One turn moves every row onto another: examples first, then more rows asked:
zis: [ 0.79  1.55 -4.15  2.26 -0.31 -0.14  1.00  0.55  0.35 -0.82  1.42  2.40
  0.97 -1.17  2.18 -2.08  0.74 -1.58  0.77 -1.85  2.50 -0.87 -0.77  2.22
  1.64 -0.91]
papet: [ 1.33  2.51 -0.25 -1.10 -0.83 -0.28  0.17  1.64  0.53 -0.05 -0.54  1.43
  0.77 -1.81 -0.18 -2.51 -0.28  0.87 -0.31  1.74  1.79 -2.17  1.99  1.91
 -0.51 -0.41]
mel: [-0.02  0.73 -2.33  0.28 -0.43  1.14  0.06  0.48 -0.70 -2.89  2.82  1.19
  1.06  1.77  2.04 -2.88 -0.52  0.83 -1.67  0.46  2.49 -0.09 -0.50  1.66
 -0.23 -1.99]
gusef: [-0.39  1.75 -2.83  1.18 -0.06 -1.54 -0.26 -0.28  0.81 -0.63  0.29  0.15
  2.12 -3.12  1.07 -2.25  1.07  1.21 -0.95 -0.11  2.58 -0.80  2.07  1.76
  1.31 -0.78]
fefu: [ 2.65  2.00 -1.16 -0.86  0.31  1.43 -1.25  3.62  0.38  0.62 -0.45  2.16
  1.29 -0.93  0.24 -2.25  0.94  1.44  0.91  0.81  2.27 -1.39  0.80  1.39
 -0.60 -0.32]
minu: [ 0.21  0.18 -2.56 -0.51  0.47  1.30 -0.74  0.98 -0.90 -2.40  2.09  2.39
  0.86  1.04 -0.45 -2.27  0.58  0.31 -3.03  0.72  2.39 -0.31  0.77  2.05
 -0.37 -0.16]
pov: [ 1.14  1.76 -2.64 -1.39  2.03  1.15  2.34  1.93  2.24 -1.75  0.19  1.66
  0.04  1.06  1.31 -3.63  1.44  2.56 -0.66 -0.23  3.67 -2.30 -0.02  2.03
  1.69  0.12]
Kar: [ 1.77  1.05 -1.78  2.92  0.29  1.38  0.28  2.33  0.86 -2.30 -0.06  1.64
  0.21 -1.04  0.24 -5.31  1.63  1.19  0.79 -0.12  2.30 -3.43  0.68  2.00
  3.13 -0.07]
vafat: [ 1.47  1.41 -2.15  1.17  0.52  2.27 -0.77  1.44 -0.37 -2.33  1.37  2.39
 -1.23  0.47  0.17 -4.42 -1.00 -0.42 -0.39  0.77  1.28 -1.14 -1.97  2.49
  1.50 -0.52]
vurab: [ 2.13  1.71 -0.81 -1.17 -1.23  0.42 -0.19  1.69 -0.67 -0.01 -1.76  1.17
  0.34 -1.64 -0.93 -2.91  0.47  0.84  0.12  0.80  0.71 -2.23  1.17  1.10
  0.18 -0.43]
givag: [ 0.53  1.21 -2.80  2.01 -0.98 -1.66 -0.09  0.29 -0.15 -0.79 -0.15  0.88
  1.92 -1.71  2.63 -2.51  1.15  0.78 -1.11 -0.94  2.10 -1.01  2.02  2.18
  0.83 -1.64]
Buzag: [-0.95  0.15 -1.48  0.25  1.02  2.12  0.46  2.32  1.38 -0.21  0.82  2.58
  1.56 -0.39  0.64 -3.32 -1.83  1.17  0.37 -0.22  2.77 -0.45  0.66 -1.60
  1.93 -0.40]
miz: [-0.80 -0.77 -2.49  2.03 -0.85  1.00  0.26  0.57  0.07 -1.32  0.17  0.89
  2.64 -0.27  0.13 -3.41  0.46  0.29  1.63  0.61  0.69 -2.28 -0.13 -0.97
  1.64  0.45]
Val: [-0.06  1.00 -2.86 -0.57 -0.71  0.97  0.25  0.49 -1.20 -2.59  2.03  0.38
  1.51  0.84  0.65 -2.12 -0.66  1.30 -1.13  1.62  3.38 -0.32  0.40  1.76
 -0.92 -1.88]
Baviv: [-0.78 -0.58 -1.40  2.04 -1.08  0.85  0.28  0.54 -1.05 -1.58  0.61  1.95
  1.92 -0.64  0.11 -3.96  0.46  1.37  1.67  0.13  0.30 -2.29  0.57 -0.67
  0.88  0.32]
Guzu: [ 2.05  0.99 -2.44 -0.14 -1.01  0.43  0.76  2.28 -0.41 -1.87  0.11  1.09
  1.36 -0.21  0.77 -1.69  1.97 -1.42  1.96 -0.18  0.59 -2.11  0.11  1.30
 -1.05 -0.97]
vap: [ 1.93  2.38 -2.56  0.56  1.25  2.11  2.48  2.76  2.19 -2.41  1.17  1.12
 -0.34  1.04  1.29 -4.11  1.88  1.56 -0.21 -0.67  3.67 -1.47 -0.66  1.73
  1.71 -0.34]
Zalez: [-0.03  2.28 -2.64  1.61 -0.65 -2.04  0.07 -0.13  1.02 -0.53  1.13  1.82
  1.53 -0.89  1.70 -2.41  0.96  1.69 -0.84  0.26  3.48 -0.72  2.65  2.31
  0.80 -1.98]
forof: [-1.18  1.23 -1.38 -0.13  1.06  0.37  1.79  1.01  1.61  0.46 -0.17  1.89
  1.12 -0.97  0.17 -3.32 -1.75  1.69 -0.46  0.51  2.44 -2.20  0.05  0.00
  1.87  1.51]
tudo: [-0.10  1.05 -2.85 -0.90  0.32  0.64  0.18 -0.24  0.28 -2.35  2.30  2.05
  0.16  2.41  0.95 -2.88  0.05  2.18 -1.30  1.18  3.16 -0.33  0.22  1.53
 -0.13 -1.90]
nin: [ 1.56  0.94 -2.08 -0.07 -0.81  0.34  1.32  2.39 -1.28 -1.91 -0.22  2.15
  0.91 -0.32  1.94 -2.41  2.43 -0.16  1.65 -0.31  0.17 -1.40  0.47  1.81
 -1.04 -1.13]
geg: [ 1.19  0.40 -2.68  0.38  1.59  1.48  2.24  3.42  1.48 -2.39  0.45  2.04
  0.52  0.05  1.35 -3.38  2.06  0.43 -1.47 -0.45  4.19 -1.57  2.04  1.65
  2.25 -0.81]
Nazar: [ 1.39  2.43 -2.93 -0.65  0.84  0.88  2.33  2.25  2.40 -3.01  0.96  1.05
  1.27  0.30  1.18 -3.44  1.94  1.69 -0.54 -1.09  4.80 -1.16 -0.11  1.83
  1.57 -1.59]
Mig: [-0.33  1.10 -1.83  1.13  0.57  1.25  1.83  1.05  0.87  0.55 -0.07  2.08
  0.46 -0.79 -0.74 -3.94 -0.98  1.71  0.29 -0.19  2.61 -1.68 -0.87 -0.99
  2.60  1.20]
zot: [ 0.65  1.51 -2.74  1.91  0.50 -1.88 -1.27  0.94  0.11  0.23  1.09  2.63
  2.84 -1.46  0.80 -1.83  1.52  1.46 -1.20 -1.25  3.16 -0.91  0.93  1.67
  1.56  0.05]
dini: [ 0.32  1.55 -3.69  2.46  0.56 -0.76  1.18  1.04  0.04 -1.12  1.01  3.03
  0.47 -0.75  2.85 -2.82  0.61 -0.76  0.18 -1.49  1.47 -0.25 -1.33  1.91
  1.84 -1.02]
nuv: [ 2.20  0.70 -2.69  1.82 -0.10  1.90  0.27  1.94  1.35 -2.20 -0.26  1.15
  1.12 -0.70  0.39 -5.11  2.11  0.52  0.72  0.62  2.11 -2.89  0.41  2.22
  3.63  0.24]
Nabor: [-0.93  0.92 -2.19  0.47  0.85  2.20  1.66  0.05  1.96  0.22 -0.13  1.75
  1.16 -0.82 -0.25 -3.03 -1.14  2.01 -0.42  0.11  3.68 -0.98 -1.67 -0.45
  1.51  0.39]
Tun: [ 1.67  0.92 -2.78  0.57 -0.73  2.76 -0.49  0.53 -0.49 -1.69  1.90  2.34
 -0.11  0.35  0.16 -3.91 -0.77 -1.05 -0.24  0.98  2.03 -0.91 -1.76  2.54
  2.07 -0.66]
bogug: [ 2.26  1.98 -0.16 -1.83 -0.09  0.79  0.41  1.62  0.01 -0.13 -1.26  0.64
  0.83 -1.80 -0.84 -1.97  0.71  1.20 -0.08  1.65  2.34 -2.47  0.40  1.48
  1.03 -0.61]

Tun -> Guzu
Val -> bogug
Where do these go?
vafat -> nin
fefu -> geg
vap -> givag
Zalez -> forof

